Small tables with named rows and columns. After each table, cells are looked up by row and column.

Table seli
,pud,pekomo
mipel,-95.205,-70.790
pegefod,58.428,-72.007
dus,12.759,-58.987
gagubev,-69.092,-77.299
vozar,98.827,-50.916

pud of vozar = 98.827
pekomo of gagubev = -77.299
pud of gagubev = -69.092
pekomo of vozar = -50.916
pekomo of dus = -58.987
pekomo of mipel = -70.790
pud of mipel = -95.205
pekomo of pegefod = -72.007
pud of dus = 12.759
pud of pegefod = 58.428

Table seko
fields: suz, nade, guk, lopora, pemasen, fozod, sopafe, vun
kip: [3.0, 9.0, 4.2, 6.6, 1.4, 3.1, 3.1, 3.0]
tularen: [3.8, 4.8, 3.7, 4.2, 3.7, 3.9, 0.9, 1.2]
zup: [3.3, 4.4, 4.0, 4.2, 3.7, 3.3, 4.8, 4.6]
pugubo: [3.5, 4.2, 3.9, 4.1, 3.8, 3.5, 4.3, 4.2]

nade of tularen = 4.8
lopora of pugubo = 4.1
pemasen of tularen = 3.7
fozod of tularen = 3.9
vun of tularen = 1.2
pemasen of kip = 1.4
guk of zup = 4.0
nade of zup = 4.4
lopora of kip = 6.6

Table nin
         tozes  vov  dop  rusago
bor        0.3  0.3  0.9     0.4
vegeruk    0.8  0.8  0.6     0.9
munizuv    0.8  0.8  0.3     0.8
nir        0.4  0.3  0.9     0.4
mifunok    0.9  0.8  0.5     0.9
tofeko     0.3  0.2  0.8     0.3

vegeruk, vov => 0.8
munizuv, dop => 0.3
tofeko, vov => 0.2
munizuv, tozes => 0.8
nir, dop => 0.9
tofeko, dop => 0.8
nir, rusago => 0.4
vegeruk, rusago => 0.9
tofeko, rusago => 0.3
mifunok, rusago => 0.9
mifunok, vov => 0.8
munizuv, rusago => 0.8
nir, tozes => 0.4
munizuv, vov => 0.8
Which row has the largest tozes? mifunok

feb
|  | gosi | nos | fel | zomi | toduru | kos |
|---|---|---|---|---|---|---|
| fad | -63.87 | 74.23 | 6.58 | -77.03 | 63.39 | 34.23 |
| rop | 35.98 | 37.21 | 36.67 | 35.23 | 36.24 | 37.74 |
| vik | 40.46 | 28.94 | 33.18 | 37.14 | 37.56 | 21.25 |
| kuz | 37.02 | 4.83 | 40.76 | 19.50 | 43.41 | -10.24 |
| lapaku | 33.54 | 38.60 | 38.28 | 31.50 | 35.93 | 43.74 |
| pobibe | 20.22 | 42.32 | 36.42 | 1.61 | 38.57 | 56.27 |
| dil | 39.83 | 29.73 | 32.90 | 37.53 | 37.73 | 23.34 |
| pidipod | 4.06 | 47.30 | 29.97 | -22.10 | 44.38 | 56.25 |
| valafu | 8.09 | 45.73 | 31.67 | -16.42 | 42.93 | 57.36 |
| rezivab | 11.20 | -26.10 | 75.30 | -4.70 | 70.20 | -48.84 |
| lazi | 32.71 | 38.92 | 38.78 | 28.40 | 36.13 | 46.18 |
| dezet | 22.40 | 42.15 | 37.41 | 5.45 | 38.06 | 55.95 |
| merisi | -30.75 | 60.37 | 16.95 | -54.97 | 55.19 | 46.80 |

kos of vik = 21.25
fel of lapaku = 38.28
nos of fad = 74.23
nos of merisi = 60.37
gosi of merisi = -30.75
zomi of vik = 37.14
fel of rop = 36.67
fel of fad = 6.58
Which row has the largest fel? rezivab

